Named turns come first, each shown by rows before and after it. Which turns, in which order, take the first row of each pair that follows to the second? Write the first one first, as in the answered first pair.
turn Robok:
[ -7 -12  14  -7  21  25  -1 -14 -12 -28 -20] => [ -1 -17  26  -9  19   9   1 -30  -9 -20  11]
[ 19  15 -53  34  25 -49 -46  39 -15  33   3] => [ -1  12 -51  24  35  -9 -51  53 -23  15 -40]
[  0   0  -3   2 -11  -7  18  -9   5 -17  15] => [  2   4  -9   6 -13  -8  17  -3   6 -17   9]
turn kab:
[-12  -9  14 -17 -42   1  20  31   3  31 -32] => [  0  -8  13 -12 -49 -20  24  22   7  38  -9]
[  2   1  -1 -25 -12  41  12  43  -9  10 -45] => [ 12   3   5 -29 -28  28  29  42   3  33 -18]
[-10  21 -13  26  39 -45 -35  15  22   6  -8] => [-18  20 -11  22  43 -31 -36  22  20   2 -23]
[-29  -5  -7   3  40  38 -45   0 -14 -46 -65] => [-39  -2  12 -25  24  64 -17  25   2  -9 -66]
turn goz:
[ 24  -8   0   4 -40   4  51 -32  13 -29  -1] => [  5 -19   1  11   0  12   3 -41 -13 -62 -24]
[ -3 -18 -15  15   9  -8 -31 -27 -56 -76  -9] => [-38 -27  42 -37  36  12 -40  -2 -49  -7  28]
[-19   3  30 -37  -2  13  30  27  28  62  32] => [ 27  19 -31  13 -51 -14  64   6  32   6   6]
[ -8  -5  15 -21   0  26  14  -8 -23  14 -12] => [  4   1   6 -15 -18  20  30  -9 -16  14  -9]
turn faso:
[ 14  -4 -33  24 -12 -23   5 -17   4 -25  -1] => [ -6 -25  11  -3  -2  -1  11 -41   2 -26  17]
[ 17 -12  -8  13 -22  -9   1  17   3 -11 -24] => [  4 -28  26  -8 -16  10   8  -2   0 -13 -11]
[  9 -17  32 -18 -19  -2  38 -25   9 -12  37] => [ -3  -6  22 -15  23 -28 -21  12   0  26  46]
Pairs:
(two turns a pair)
[-12 -11  -7   4  -6  12 -16 -31 -26 -34 -33] => [-15  10 -23   4   8  -8 -42  20 -19  17 -28]
goz faso
[ -8   0  28  -6  23   1 -24  -4  -9  -3  10] => [ 10   6  23  -3   0 -18  -1  -9   5  11  33]
goz kab
[ -5  24 -41 -14  -1   2 -18  45   4  41 -26] => [  5  27 -47  -7 -13  -8  -8  41   8  40 -20]
goz kab
[ 14  15 -13  10   2 -17  -7  27   1  36   4] => [ 26   6  -7  11 -29  -1  36  -9   5  -2  -3]
kab faso
[-13   7 -26   9  36  28 -42  42 -21 -15 -55] => [-11  14  -2 -26   3  41   9  67   9  49 -24]
kab kab
[ -3  11   4 -12 -10  -8  13  34  16  41  11] => [ 11  17 -28  12 -25 -10  20  30  13   6 -20]
Robok goz
[ -3 -12  34 -31 -25  31  43  -7  19  28  23] => [  3   4   9  -8  12 -22 -20  21  11  61  46]
faso kab
[ 27 -19  -7  19   0 -20  26 -22  17  13  51] => [ 30 -20 -17  33  10 -26  10 -29   8  -8  40]
faso goz
[ 45   8 -45  31   2 -51 -48 -26 -24 -69 -20] => [-24 -14  35 -38  64   6 -85   8 -32  -7 -11]
Robok goz
[ 12   3  -6  13 -31   2  11 -19  10 -44 -26] => [ -9   8  -1   7  23 -20 -55  15  -1   1  -7]
faso faso
[ 10   1  -8   9  10 -21 -10  -2   0  11  20] => [ 16  -1 -15  14  -5 -10   6 -16   0 -18   2]
kab faso
[-23 -17  44 -22   2  -7   4 -16  -9  21  11] => [  5   7   0   8 -14 -48   1   5   0  35  15]
Robok faso
[ 21 -15 -11   6   1  18 -19  14   9   1 -22] => [ 23 -15  -8   2  -7  23  -9  14  14   2 -22]
goz faso
[ 34 -10 -12   9   2 -37  -3  -6  15  22  41] => [ 20 -19  -9  12  32 -32 -37 -10  -2   3  28]
kab goz
[ 20   1 -40  26   5 -16 -43  22 -13 -10 -30] => [  4   3 -25  -1   0  20 -25  49  -5  12 -48]
kab kab
[-22   5  30 -40  19  12  11  -9 -15  47   7] => [  3  22  -1 -19   2 -25  16   3  -4  62  21]
Robok Robok
[ 18  24 -17 -26 -22 -56  -2   7  12  -4  23] => [  5   7   8 -47 -37  -7  33 -12  11 -33  -2]
Robok faso
[ 20  18  10  21 -13 -27  20 -27 -10 -22  15] => [ 12  15  11  23  10 -29 -10 -25 -21 -29  10]
goz Robok
[ 11 -13   4  -2 -35   3 -12 -16 -15 -22   0] => [  0 -10   2  -1 -10  -4 -45   3 -22  -6  -1]
goz faso
[  8  26  -8  -4  -7 -11  24  16  32  31  52] => [  2   0  16  -5  -6  14  33 -42  15 -31  44]
goz faso
[-25  -4 -16 -26  -8  47  35  -8  24   0 -54] => [-19  -7   2 -38 -20  35  52 -19  34  24 -15]
kab Robok
[  6   1   4   3  12 -37 -15  -6   2  25  29] => [ 12   2 -15  20  13 -40 -23 -13  -6  -3   9]
goz kab
[ 29  26 -73  51  19 -72 -46   8  -1 -12  -8] => [-19   9 -27  15  73 -35 -90  24 -18   7 -13]
goz Robok
[ 13 -17  -3  -5 -15  10  26  24  27  14   9] => [ 14 -21   6  -3  -6  -6  15  13  23  18  31]
faso kab
[  8   0  27  10  42 -18 -32 -16   9  -7  36] => [ 11   5  15  18  42 -24 -37 -11   8 -10  29]
kab Robok
[ -7 -24  16 -11   8  10   7 -10 -30 -23  -8] => [ 15 -17   6   2  -4 -26  13 -16 -22  -7  25]
Robok Robok
[ -1   7   4 -11  -9   8  31  37   6  44   2] => [ 14  12 -25  12 -25   4  40  27   2   5 -24]
Robok goz
[-10  -7  16 -22  -6  33  39  -6   4 -15 -12] => [  0  -5  12 -17 -16  24  48 -10   7 -14  -4]
goz kab
[-28  10  15 -21 -14  22  35  26  18  18  -4] => [-15   7  20 -15 -19  -6  39   4  21  23  32]
Robok kab
[  1   4  14   4  78 -40 -64   8 -18  32  13] => [ 24  32 -16   4  26 -45 -12  54  15  76   9]
goz Robok
[ -7   3   4 -14  18  -4   6   9  -1  38  21] => [ 15  14 -29  10  -4 -18  20   9   3  21   8]
Robok goz
[-14  -8   6  28  26  10 -10 -23 -17 -53  -2] => [-15  -7  33   5  25 -10  -4 -12  -2  10  56]
goz Robok
[  8  17 -46  29  -5  -1 -20  28  -4  32 -21] => [ 11   1 -29  20 -36  33  30 -12  -2 -11 -35]
goz faso
[  3  -5   4  24   4   1   2  -9  -5 -29  -6] => [ -4 -10  18  14   7  11   5 -12  -6 -25  -3]
kab Robok
[ 16 -18   8  -6   4  -3  -3  -8 -16  28  27] => [ 25 -17   1   1  -7  -7   6 -15 -13  19  26]
goz faso
[ -8   3 -14  23  12  -1 -33  31 -15 -24 -50] => [-29 -18  37 -14  12  37  -9  10 -12 -19 -37]
faso goz
[ 24   8 -25  16  35 -20 -54  39 -15   3 -31] => [ -4  -7  11 -14  47  23 -49  36 -20   2 -42]
kab Robok
[-10 -13  24  -3   4  41 -15   7  -2  -2 -27] => [  6 -18  38  -1  -3   3 -10 -20   4  17  33]
Robok Robok
[ -1 -18  18  -3 -21  -3  16 -34  -4 -32   5] => [ 15  -5  -9  14 -33 -26  18 -20   3 -23   5]
Robok Robok
[ 10 -18   4  21  -4 -24 -18 -36 -11 -37  27] => [ -6 -20  25   2  14 -21 -33 -21  -8  -3  45]
faso goz
[ -2 -14  13 -31  25   2   1   3  20  13  15] => [ 10  -9   6 -24  11 -11  14   2  27  18  24]
goz faso
[-26  -4  25 -32  -2  -2  -1  14   3  45  25] => [  5  20 -45  18 -19 -31 -10  27   1   7 -16]
faso goz
[-10 -11  -2  23  14   6 -41   0 -24 -52 -34] => [-27 -22  31  -4  18  32 -30  -1 -22 -39 -27]
Robok kab
[-26  24 -20  14  40   3 -47  42  -6   8 -59] => [-10  24 -37  27  14   9 -20  27  -4 -25 -78]
Robok faso
[ -5  -4   7  -7   8 -10  -4   8  -4  11  14] => [  6   4 -13   7  -3 -17   1  11  -3  -1   1]
faso kab
[-39 -12  56 -47  13  45   6  12   3  24  -6] => [-12  27 -10  -8  10  -9 -23  66  13  58 -12]
faso kab
[ 14 -10  15   1   4  16 -17  14  10   2 -17] => [20 -9 20 -2 -3 10 -6 14 18 16 -3]
kab kab
[-17  -8 -17  20 -10  18 -17 -10  -5 -31 -34] => [-25  -5  17 -16 -21  24   9  12  17  34   5]
goz goz
[ 16  12 -27 -18 -14  -3   3  19 -25  31   4] => [ 22  12 -34  -6  -9 -17  -6   8 -31  19   9]
kab kab
[  2 -26  15   5  26 -23 -22 -70 -24 -41  16] => [ -8  -9 -16  17  50 -22 -60 -24 -31 -31 -21]
kab faso
[ -4   7  14 -29  12  11 -17  25  14  40   4] => [  3  14 -11 -17  -6  28  -2  32  16  13 -38]
faso Robok
[ 14   1 -22  21  -7  -5 -27   5 -24  -7 -38] => [  1   1  13 -15  -9   4 -11  24  -8  53  -5]
goz goz
[  6  13 -14   3  -4  -9  14   7   6  -1 -15] => [ -5  10  -9  -3   9   3   2  11   0  -5 -25]
goz kab
[  2  17 -15  -6 -19 -15  24   2   8  25 -24] => [-12  -4  10 -14  -5   8  19 -32  -6 -10 -30]
goz faso
[-17  -8   9  11   9  31  -6  -9 -13 -37 -21] => [-22  -9  37 -15   2  31  11   3   2  14  15]
goz kab
[ 11  14  -4  -1 -22  -7  28  11  18  15  12] => [ -2  12  -5  -7 -15  19  24  22  14   2 -20]
Robok Robok
[ 22  13 -27  33  13 -22 -27  -6  -1 -27   2] => [ -1   5   1  11  41 -12 -49   4  -5  -1  17]
goz Robok
[  5   2 -25 -10  -6   5  -7  26 -17 -21 -41] => [-18 -16  19 -38  17  17 -17  14 -22  -1 -10]
goz Robok
[ 19  20 -37  16 -20 -10  18  52  19   2 -18] => [-23 -12  19 -21   9  50  12  26   2 -24 -35]
Robok Robok
[ -2   9 -20   3  75 -24 -60  20 -16  20  32] => [ -5  13 -28   4  75 -14 -61  32 -18  15  12]
Robok Robok
[ -2 -39  22  11   9 -21 -19 -56  -7 -17  35] => [ 24 -18 -28  42 -17 -39  -9 -39   1 -29  10]
faso faso
[ 13  21 -35  35 -45 -33  35   8  21  41  22] => [-15   4 -46  52   2   4 -19  -6 -19 -41 -50]
goz Robok
[  4 -15 -15 -28 -36 -32   7   4  13   4  25] => [  5 -19 -27 -10 -20 -39 -18  -9  -2 -27  10]
kab kab
[-20   1 -13  -3   5  42  13  -4 -14 -23 -47] => [-33  -1  14 -28  13  45  11  10  -5  18 -21]
faso kab
[ 45  15 -25  26 -71 -34  45 -35  16  -1  20] => [ 11  -7 -23  40  -1 -13 -35 -55 -31 -72 -31]
goz Robok
[ 28  16 -21   7 -36 -33  32 -10  12   1  32] => [ 11  -6  15  -5  -8 -28  10 -44  -3 -13  53]
faso kab
[ -7  17  -8 -10  -3   5  -5  33  11  26  -6] => [ -9  12 -12  -7  -7  21   2  27   6   2 -28]
goz Robok
[-37 -10  32 -37  28  30 -30  16 -11   2   2] => [  7   5  15 -24 -28 -16  26   5  19  31  54]
goz kab
[ 12  -4  25 -18   5 -24   7  18  13  47  56] => [ 39  10 -27  25  -6 -53  -2  16   9  13  33]
faso kab
[-15  12  26 -31 -26   0   2  18  16  31  13] => [  0  20   4 -18 -45  -3  20  19  21  18  -2]
faso faso
[ 16  -2  -5  14 -12 -23   6 -21   9  -6   4] => [ -2  -4  -4  12  15  -8 -24  -9  -4 -15 -20]
Robok goz
[-18  -4  32 -13  30 -12 -25  12   3  18  26] => [ 21  19 -24  23 -18 -36  10  18  18   0   6]
Robok faso
[-42 -20  36 -16  34  34 -17  -5 -17 -19 -18] => [-28 -21  54 -26  15   7   6 -16   0  20  39]
kab Robok
[  8  11  16  -5  17  29  -2  30   2 -11 -20] => [ 13  16   6   6  25   8 -18  37   1  -1 -10]
Robok faso
[ 13  14 -19   0 -17   2  12 -13  21  -2 -13] => [  5   5   8 -15  -7  -1   7 -26  21  12  17]
faso Robok
[ 45  13 -29  20 -35  -4  48  -5  16 -18  -2] => [  5   6   6  -3  42 -21 -37  25  -2  44  35]
faso faso
[ -4  12 -27   0 -27  15  15  42   2  21 -18] => [-18   3 -23   2   3  22 -18  37 -16  -2 -35]
goz goz
[ 40   9 -37  47  30 -48 -39 -24  -6 -25   9] => [-17  -3  22 -12  74   7 -62  15  -9  28   3]
kab goz
[ 24   9  -5  -6 -18 -21  -2 -17  16  -8  24] => [ 16   1   5  -7  -1 -18 -18 -27   8 -19  25]
faso kab
